128 stands for zero in the data rows.
Every row has a hidden score. In each pair, how much higher is the second row's than the first's? 20 means about the same, 40 much higher and 0 much lower. The score is a weighted sum of the row's numbers plus the product of two more (or one squared), each taken from its middle value.
151 131 120 143 135 100 141 142 160 148 131 158 121 136 98 147 168 168 85 144 103
155 127 123 127 127 124 135 127 119 153 146 123 122 126 147 132 121 122 128 104 144 -> 29
173 132 108 103 146 116 147 100 135 116 175 134 129 103 164 108 124 125 140 113 112
134 100 114 104 111 118 151 118 147 152 172 99 147 129 135 131 102 110 163 136 105 -> 17
82 112 128 134 94 174 105 134 84 154 134 81 174 136 163 139 107 80 162 126 167
175 154 120 139 157 103 147 133 151 134 158 150 102 106 147 109 148 146 112 139 112 -> 27
141 87 130 98 98 110 122 121 145 155 111 122 137 157 75 165 97 136 126 85 119
111 80 166 90 83 145 105 141 107 190 107 156 128 141 142 154 112 125 128 129 160 -> 17
149 96 83 113 150 105 169 97 149 116 183 131 129 123 115 99 151 132 133 168 83
137 135 118 181 153 113 148 135 130 143 130 148 80 122 126 95 167 160 89 207 121 -> 22
85 140 132 105 108 158 94 130 94 116 94 117 156 145 138 139 92 105 146 72 171
152 113 119 135 132 85 156 113 171 142 152 134 119 137 104 131 135 161 110 122 90 -> 14
112 140 139 111 122 131 130 116 137 112 151 98 133 100 167 101 72 105 184 123 129
133 128 153 154 109 156 104 149 98 155 99 122 143 139 122 168 151 116 103 111 158 -> 9
160 149 116 180 171 110 142 155 140 129 122 170 105 129 102 137 226 159 50 181 105
156 118 164 176 130 169 122 152 82 164 113 126 131 125 137 171 186 92 99 156 159 -> 13
155 114 152 149 137 120 147 158 138 171 156 157 106 97 152 137 173 134 114 181 124
91 100 134 134 108 145 118 133 105 156 128 109 123 132 151 118 109 109 149 155 148 -> 30
116 169 120 130 164 117 126 131 132 83 113 158 96 123 133 97 135 157 113 130 134
127 97 101 149 107 144 128 105 97 136 113 105 158 172 98 135 160 120 91 126 131 -> 16
135 130 143 139 141 97 144 100 160 112 140 120 101 106 121 104 93 148 150 129 110
132 88 127 155 117 105 143 111 144 154 132 114 109 138 95 121 115 141 129 151 109 -> 22
136 129 151 71 124 160 117 129 88 135 113 157 137 134 169 152 135 112 120 99 167
100 176 136 133 142 135 113 144 128 96 94 142 134 134 123 131 130 136 119 103 146 -> 11
91 151 114 143 125 128 98 135 115 119 81 135 120 159 104 115 128 157 93 98 151
124 112 100 148 130 111 134 108 127 129 127 132 107 146 106 87 131 151 106 151 120 -> 21
107 140 128 120 131 136 110 148 115 134 105 126 131 152 121 146 133 123 114 115 145
114 140 138 138 123 129 115 150 124 140 100 138 127 146 108 152 144 138 103 120 144 -> 14
136 115 140 131 116 122 129 137 141 149 116 129 136 143 93 162 132 132 121 115 121
117 141 138 151 119 124 125 134 129 137 106 142 124 149 115 130 143 145 99 123 137 -> 19
120 131 132 134 136 104 143 103 153 102 135 120 97 116 126 87 95 148 143 135 112
141 130 102 127 122 127 130 122 121 147 151 116 146 129 154 124 121 120 128 103 133 -> 14
173 84 95 110 124 83 162 86 154 158 159 150 127 155 99 124 151 167 86 120 89
92 154 122 131 127 161 97 132 86 95 91 113 132 130 148 110 110 112 136 105 169 -> 26
151 145 166 153 157 130 136 160 132 135 131 158 91 78 143 129 154 129 129 174 135
148 116 144 136 120 128 127 134 133 149 108 121 126 135 100 160 135 128 117 122 124 -> 21
122 118 114 150 125 126 127 125 119 133 119 114 114 141 106 109 133 140 113 143 131
144 138 124 125 141 102 149 101 157 109 158 125 108 102 142 92 100 147 147 130 107 -> 17
83 167 133 134 140 170 85 185 92 116 99 129 132 124 157 132 132 91 143 142 165
116 137 133 140 129 120 123 102 131 100 99 127 100 127 112 93 99 150 127 123 133 -> 21
112 124 156 139 114 179 102 165 88 151 120 102 149 113 152 160 128 65 161 144 166
107 160 131 158 154 126 118 129 125 99 110 138 96 111 135 93 129 144 119 152 137 -> 33
99 94 113 125 96 141 123 117 111 144 118 108 166 168 101 140 136 122 117 117 130
146 130 126 152 143 117 127 151 139 143 132 149 110 119 121 127 167 146 96 156 112 -> 18
98 141 112 130 129 102 136 88 143 104 133 121 110 129 133 72 87 157 137 105 132
138 87 121 103 119 106 140 127 144 159 136 125 123 149 93 149 123 134 123 125 111 -> 14
143 88 122 115 104 127 128 130 124 173 131 137 144 145 113 160 141 131 112 119 128
181 118 133 147 130 95 158 64 143 129 148 119 107 115 132 107 97 147 123 92 119 -> 22
122 157 131 107 135 138 114 140 125 102 103 139 138 131 124 145 127 130 128 95 138
143 121 113 85 138 113 138 131 146 122 148 148 135 123 127 136 135 137 131 126 106 -> 19
157 77 117 161 124 101 160 52 128 133 138 125 104 133 96 91 128 154 106 149 113
115 146 143 144 134 124 121 118 132 104 99 130 117 129 111 124 124 145 120 120 132 -> 6
116 142 119 107 112 158 88 162 85 143 92 133 140 145 145 153 124 117 114 89 177
104 154 143 159 118 144 104 151 109 133 85 136 124 140 135 138 146 143 95 122 156 -> 13
118 142 119 100 133 142 121 137 123 103 134 132 149 123 149 133 127 111 143 118 126
119 128 106 109 119 127 120 132 124 143 144 116 157 147 137 138 127 119 127 90 131 -> 18
181 129 147 143 130 107 149 87 146 129 145 134 112 101 135 109 107 142 129 97 124
119 143 132 145 124 149 110 145 113 137 123 110 144 130 143 148 126 106 131 128 141 -> 19
113 102 122 86 111 124 135 100 142 126 176 96 162 114 153 125 75 98 192 105 112
135 131 118 92 141 133 133 125 131 110 159 120 143 113 146 131 108 98 171 117 121 -> 27
110 133 141 176 114 165 105 141 81 146 111 115 139 129 149 125 161 113 105 141 170
142 95 97 110 117 91 166 93 153 151 173 124 139 152 118 119 129 154 115 111 100 -> 21
128 102 111 102 106 94 138 116 163 143 126 125 138 161 81 147 108 154 121 94 99
90 147 127 143 125 147 95 109 93 102 93 126 113 132 135 79 98 133 124 116 171 -> 39
111 133 145 140 123 161 112 130 98 122 112 109 147 124 141 139 125 99 142 119 159
97 114 90 117 120 119 130 80 130 93 124 118 135 154 102 78 102 146 129 124 115 -> 34
181 113 94 111 132 90 161 98 153 150 175 130 134 136 122 129 134 147 111 101 97
122 147 133 113 130 137 126 130 133 105 147 120 138 103 160 110 99 111 166 118 126 -> 22
143 74 86 83 130 87 165 74 166 103 146 132 135 158 62 121 122 147 128 123 68
133 98 124 93 134 122 160 120 157 116 181 121 156 117 134 136 137 103 162 151 80 -> 14
150 118 125 131 117 133 126 135 123 148 109 129 150 154 96 171 163 129 90 105 126
114 78 92 75 92 110 142 101 133 156 164 103 156 159 118 126 75 118 160 74 123 -> 25
125 131 143 107 127 142 127 135 135 115 162 107 142 89 168 125 90 93 190 142 120
93 146 110 142 124 132 105 140 111 121 96 128 126 155 123 114 136 144 99 114 147 -> 20
165 135 145 130 150 101 155 128 173 107 136 138 106 102 93 138 131 140 137 145 86
96 139 140 121 107 154 104 146 113 137 118 107 136 124 150 126 90 108 161 127 155 -> 20
151 114 106 122 125 107 147 113 143 147 152 126 127 139 133 124 124 137 121 123 113
149 124 133 108 134 118 140 110 137 124 141 127 130 119 133 131 103 116 150 99 125 -> 25
156 121 159 157 135 120 135 122 143 139 114 141 104 105 93 139 140 149 116 159 121
127 137 121 134 143 93 148 95 152 114 150 144 113 122 138 89 115 158 123 99 124 -> 28
145 108 130 134 111 103 147 109 149 155 132 123 124 141 105 135 120 151 118 113 113
118 137 127 113 127 125 116 158 142 131 111 145 143 148 103 158 142 133 116 111 122 -> 25
102 108 116 138 107 169 116 147 82 145 136 108 179 149 144 148 169 87 120 123 153
145 157 140 165 157 120 125 177 139 141 107 177 104 122 116 154 208 153 63 165 118 -> 20
160 108 100 97 144 99 165 98 161 110 184 132 138 117 126 113 131 134 145 124 82
166 175 156 201 153 105 130 133 145 131 121 156 63 90 154 87 145 178 85 147 134 -> 11
74 161 160 134 125 169 89 152 106 100 106 108 134 103 160 120 83 87 183 131 162
142 96 96 120 113 90 152 86 147 146 155 116 117 146 123 95 105 164 114 107 107 -> 13
105 150 130 109 124 139 120 129 131 98 135 110 141 111 153 119 92 116 165 117 127
116 109 126 115 113 115 127 131 136 143 114 135 120 150 97 136 113 134 131 114 131 -> 21
146 123 102 95 143 109 158 109 157 109 177 123 142 116 139 115 120 128 153 129 91
95 168 144 115 147 154 105 164 117 98 107 134 131 117 142 142 127 102 150 132 146 -> 21
145 97 145 124 104 142 124 142 114 164 111 122 144 140 98 169 141 115 114 110 136
175 137 141 165 151 91 152 131 171 136 136 140 82 107 106 128 140 158 109 157 92 -> 19
119 112 130 86 101 127 112 112 132 115 108 119 153 139 107 145 83 126 151 72 128
156 70 103 106 108 91 156 90 150 158 143 147 122 160 93 121 141 163 95 133 90 -> 16
115 136 133 112 129 136 128 124 129 108 149 121 140 105 158 113 108 107 161 122 129
184 185 132 143 201 113 156 170 173 78 160 181 94 70 154 118 206 149 110 207 70 -> 26
113 148 110 113 147 135 119 126 116 95 112 135 133 139 125 123 133 129 122 116 136
46 160 121 157 108 194 69 165 46 118 80 112 151 150 183 109 135 94 119 112 206 -> 20
135 150 101 118 151 101 145 102 137 104 154 148 108 120 157 77 125 159 119 111 129
131 129 122 120 123 116 132 136 143 141 126 133 133 141 114 143 131 134 120 113 119 -> 22
151 85 115 96 107 104 140 127 149 167 148 140 135 143 105 153 125 141 126 112 109
119 113 141 138 105 127 136 125 143 151 156 98 142 114 152 129 104 116 158 146 116 -> 15
111 72 126 62 87 108 134 69 132 128 112 136 126 162 103 114 72 155 133 91 122
125 115 146 122 113 155 119 154 118 147 131 96 135 113 148 152 101 82 172 149 135 -> 23
148 112 138 139 122 96 146 114 157 155 126 121 111 134 85 141 112 151 121 123 115
69 183 146 142 112 176 57 193 75 119 47 139 126 138 157 138 120 122 110 95 204 -> 19
153 118 149 145 129 112 142 137 148 149 125 136 114 127 100 150 149 141 109 142 108
134 118 114 85 141 115 148 122 157 116 159 135 151 130 116 143 134 121 148 126 93 -> 28
141 128 121 125 122 118 137 132 142 143 149 109 130 118 140 127 104 121 149 125 117
104 95 105 163 105 171 107 100 55 135 99 90 133 162 121 103 134 99 111 153 167 -> 30
115 85 99 116 106 140 141 80 109 109 136 106 161 152 112 107 132 113 125 134 111
108 125 146 153 119 117 119 130 136 142 103 120 98 137 98 118 107 147 125 147 132 -> 20
100 105 74 127 108 133 119 90 98 123 111 102 144 186 91 99 117 139 99 121 136
88 197 170 155 151 215 74 200 49 107 103 138 138 85 224 130 160 59 148 149 210 -> 4
104 110 133 118 100 126 123 129 133 151 111 102 145 153 102 159 95 122 142 108 133
137 140 144 115 135 138 131 124 125 114 147 106 116 94 161 117 89 98 177 132 136 -> 27
142 64 143 116 94 112 145 110 141 180 149 118 132 134 113 151 123 130 128 138 110
138 134 137 107 138 123 136 121 140 109 150 124 121 102 150 117 95 115 169 122 122 -> 30
133 134 123 99 156 106 150 133 164 104 153 150 131 123 113 136 151 134 136 140 91
107 118 107 125 123 139 118 134 109 128 112 122 142 157 111 134 151 121 109 128 135 -> 20
141 107 99 116 124 80 156 99 161 152 149 142 128 157 102 125 133 173 94 96 108
155 107 102 106 128 96 150 111 149 145 137 140 130 161 89 148 139 151 103 99 106 -> 21
106 144 121 146 123 105 142 93 153 100 133 114 110 120 132 76 85 163 143 124 119
143 128 126 144 123 110 127 124 136 154 117 145 117 148 110 129 146 161 86 113 129 -> 16
135 118 134 145 119 168 114 151 89 150 132 108 155 128 146 156 160 82 128 143 149
156 133 98 116 134 137 129 130 110 139 159 123 128 120 168 115 129 110 132 126 132 -> 31
184 123 140 135 128 88 159 73 159 135 153 126 117 111 124 116 103 161 121 84 114
95 128 143 143 118 118 120 101 133 109 109 120 111 128 111 93 88 150 139 114 138 -> 38
142 156 171 159 135 154 96 153 106 119 84 137 121 107 123 159 141 119 115 116 159
127 136 112 112 123 131 125 140 127 133 150 111 141 123 154 129 112 108 145 116 130 -> 27
158 125 117 127 162 96 155 110 161 102 134 144 113 130 85 130 155 156 108 152 81
134 158 145 136 146 123 126 138 147 105 112 141 123 118 115 142 136 142 121 128 120 -> 15
142 92 91 100 129 117 149 126 135 144 156 133 147 157 109 145 159 121 118 131 101
149 125 90 128 159 104 154 107 148 88 137 148 106 135 100 99 163 154 102 175 81 -> 20
149 91 179 134 107 166 132 127 108 151 146 109 174 103 143 170 149 75 153 138 133
106 161 118 127 135 144 113 163 121 115 128 122 137 122 161 127 133 112 136 141 133 -> 25
107 150 152 148 136 139 105 171 120 134 86 139 96 124 125 144 137 133 114 159 148
117 135 101 116 142 122 133 119 136 96 131 136 145 141 112 118 149 140 115 123 113 -> 21
104 140 120 137 138 189 108 146 68 114 148 118 168 114 193 121 172 75 137 149 166
185 97 102 80 131 79 168 85 174 128 154 159 138 143 96 139 141 167 103 89 75 -> 27
147 103 100 109 132 110 154 131 153 142 163 131 141 139 110 142 156 137 127 140 97
101 185 172 150 155 157 101 181 119 92 82 142 99 95 144 133 131 110 145 163 148 -> 22
130 119 107 112 123 135 127 136 116 144 131 136 148 157 126 143 154 123 103 123 130
172 121 142 121 142 90 158 103 173 115 137 140 106 116 102 130 116 154 132 115 91 -> 20
156 100 146 114 137 105 155 113 163 132 155 131 120 113 105 143 129 133 141 151 91
128 130 108 115 123 120 132 125 135 133 153 113 132 131 145 120 107 128 140 124 117 -> 20
159 129 77 112 148 99 158 73 124 112 170 146 113 128 152 63 130 161 107 97 129
167 136 140 163 142 97 146 123 158 140 138 127 88 105 124 120 118 150 124 140 108 -> 17
120 117 156 182 117 158 115 99 89 109 93 121 135 130 113 115 155 121 95 137 148
102 142 113 140 130 130 122 100 114 88 101 132 121 141 113 85 121 151 108 128 135 -> 14
120 125 147 119 132 156 123 142 123 118 146 108 164 104 144 151 125 80 177 136 126
154 155 156 164 162 133 130 149 122 115 105 159 97 102 127 132 175 135 96 172 131 -> 18
115 136 138 115 128 137 123 127 135 110 144 109 140 104 155 121 89 101 180 125 123
111 132 140 136 116 139 117 138 122 140 125 108 122 122 151 123 97 111 151 139 137 -> 18
142 128 138 136 126 130 131 139 126 136 137 111 110 109 148 129 107 109 151 137 131
153 123 101 134 127 101 150 98 129 149 147 130 118 146 135 107 134 158 93 100 129 -> 14
136 151 130 113 156 128 130 146 137 99 131 160 111 103 145 118 156 131 125 152 116
132 127 130 102 137 109 144 125 166 108 143 138 147 134 97 152 139 136 137 115 90 -> 17
100 95 97 118 107 158 124 82 81 122 130 95 162 152 126 103 108 95 143 125 153
171 171 138 175 158 122 129 154 134 127 134 150 91 95 160 122 157 146 103 151 132 -> 4
137 110 99 111 131 88 161 82 161 108 162 128 126 129 116 92 105 153 145 103 101
107 178 146 158 144 148 104 179 124 115 114 140 111 105 160 121 143 125 128 158 139 -> 18
127 159 124 140 131 112 116 149 139 129 93 148 99 137 122 129 136 175 85 121 132
136 113 154 132 120 173 120 125 82 136 130 112 149 113 150 149 140 81 143 136 159 -> 23
121 125 138 90 121 138 119 150 110 154 113 158 134 151 131 159 139 126 114 107 154
150 132 103 133 168 102 157 123 155 106 159 148 108 110 122 108 159 149 121 174 89 -> 17
107 131 149 117 118 152 112 132 126 113 130 102 149 109 149 139 96 100 173 125 133
134 107 135 102 151 101 163 93 139 128 142 197 57 115 150 58 135 175 113 203 118 -> 24
139 114 126 137 118 97 146 123 167 142 131 114 119 141 89 148 116 150 127 121 98
101 168 165 163 142 138 114 150 136 99 101 124 108 102 129 125 115 126 146 151 133 -> 27
100 172 127 144 121 149 85 158 98 130 72 131 131 151 127 144 135 139 91 91 175
109 127 138 135 88 171 89 151 73 165 98 109 158 136 153 151 118 101 120 85 191 -> 18
130 75 91 123 94 174 112 107 67 141 119 92 178 173 114 150 164 89 99 133 136
145 119 136 115 133 86 158 101 178 118 144 145 131 130 93 137 127 154 127 102 89 -> 21
149 146 122 108 145 131 136 128 133 107 156 139 132 103 158 116 125 109 155 122 123
100 137 124 138 124 133 119 115 122 102 109 115 139 136 116 111 121 133 129 120 137 -> 9
152 100 107 99 113 131 129 140 116 166 138 136 159 149 118 166 159 120 105 115 127
133 134 119 87 124 162 101 139 90 123 119 121 161 131 140 152 123 93 136 90 157 -> 25
132 108 67 123 139 94 153 100 145 121 144 128 119 162 90 95 145 161 94 153 90
94 117 112 136 110 131 119 120 119 137 116 116 138 158 116 118 125 144 115 117 137 -> 12
116 161 143 134 151 148 107 151 112 96 105 153 125 119 148 127 154 123 115 130 143
117 157 163 137 133 161 98 148 95 120 81 130 134 126 125 163 129 108 127 103 173 -> 19
98 149 121 128 129 151 109 160 110 129 123 118 147 134 141 134 130 109 138 136 148
152 146 144 134 139 125 136 126 140 115 131 119 111 97 137 121 104 122 152 127 121 -> 23
104 126 113 148 110 126 116 117 116 128 94 116 127 161 104 117 129 149 93 115 137
104 123 118 118 119 123 135 103 136 109 144 111 142 127 130 105 101 129 154 119 121 -> 15
137 115 130 124 121 136 119 141 124 143 133 120 138 129 123 143 134 119 127 140 121
125 144 128 116 137 117 137 113 144 102 147 130 123 112 151 100 107 135 149 130 118 -> 22
95 96 135 108 81 128 106 120 125 153 97 103 157 165 91 162 83 126 141 76 145
115 124 148 148 104 155 104 139 107 144 107 94 125 126 142 136 111 108 140 142 144 -> 17
157 136 169 150 146 110 138 139 157 127 126 150 83 87 129 126 130 148 131 162 113
147 167 170 172 152 120 142 131 155 101 139 132 84 66 160 91 117 140 153 181 115 -> 20
96 121 153 117 107 160 116 129 121 110 131 97 164 112 153 143 95 89 182 123 133
120 121 119 111 122 125 131 135 123 139 134 150 112 135 152 105 142 137 112 154 126 -> 23
149 151 117 108 166 107 147 142 158 98 147 161 115 113 133 122 163 145 116 145 94
98 83 114 55 102 145 131 121 131 125 177 100 195 130 150 149 94 70 205 103 110 -> 26
96 133 134 144 111 138 110 137 114 134 103 120 134 140 125 124 125 128 117 118 148
115 138 165 151 120 190 107 154 76 129 131 102 147 87 189 131 128 62 170 152 172 -> 17
104 146 139 133 130 146 112 155 115 130 122 113 123 117 146 125 109 100 152 144 148
137 133 118 101 145 132 141 136 146 107 167 128 150 110 147 133 137 106 159 143 96 -> 22
121 166 151 192 155 135 117 177 131 133 96 151 97 119 120 136 185 146 82 190 129
137 125 95 105 131 95 145 127 152 134 139 148 125 152 109 123 137 162 102 108 107 -> 16
104 142 172 135 129 165 108 147 106 107 104 111 132 102 145 143 108 84 166 144 150
144 138 150 181 155 112 131 158 140 139 114 145 73 102 117 122 154 147 106 189 120 -> 22
126 119 153 146 132 122 138 112 144 110 121 118 123 118 106 133 127 129 141 149 109
133 106 101 138 114 94 140 93 147 126 117 113 98 150 82 99 100 165 116 130 110 -> 20
120 107 130 142 107 151 116 136 104 146 123 106 160 145 124 150 147 108 122 128 138
126 100 96 106 131 101 162 90 158 110 169 120 144 139 110 106 121 144 138 125 89 -> 28
129 107 127 136 110 121 129 124 135 145 122 112 143 147 101 147 137 139 110 122 112
135 139 175 159 136 128 140 126 150 111 143 114 111 77 147 119 115 123 163 173 110 -> 18
137 130 133 120 134 114 144 102 147 115 160 115 115 98 150 101 87 125 164 126 117
115 113 124 132 116 138 123 97 106 102 95 110 132 146 99 119 113 126 125 123 134 -> 25
138 129 109 134 144 90 145 126 166 123 133 142 106 144 93 115 148 172 96 140 91
134 129 128 128 116 122 133 123 134 139 148 111 119 115 161 116 95 125 147 123 128 -> 18
118 124 123 126 128 106 145 101 148 110 142 124 126 128 121 106 118 141 132 125 112
113 176 158 148 147 168 101 167 105 99 111 136 133 95 173 131 145 99 136 139 151 -> 17
120 135 135 149 133 110 135 110 150 96 116 136 117 122 105 100 134 156 115 132 106
110 165 144 175 154 125 121 177 134 128 105 159 82 108 133 119 161 147 108 180 143 -> 17
109 166 154 152 145 139 103 168 115 129 85 137 94 130 126 141 133 135 113 145 160
93 163 158 130 131 172 93 151 96 96 97 105 123 97 167 117 84 82 180 141 165 -> 24
143 99 71 98 141 104 147 85 144 92 145 127 125 144 91 96 126 143 127 140 88
146 132 138 123 141 99 149 111 164 113 129 148 123 130 99 135 133 150 122 111 101 -> 14
144 123 88 112 133 102 144 114 136 135 154 137 114 139 134 100 127 153 115 113 120
132 146 142 130 149 179 109 166 98 107 148 143 171 94 182 149 184 78 137 144 137 -> 18
93 137 134 104 121 146 116 126 124 111 142 113 149 111 157 112 79 100 191 125 138
149 133 113 110 134 122 144 109 133 113 168 131 147 108 161 112 121 120 147 104 120 -> 18
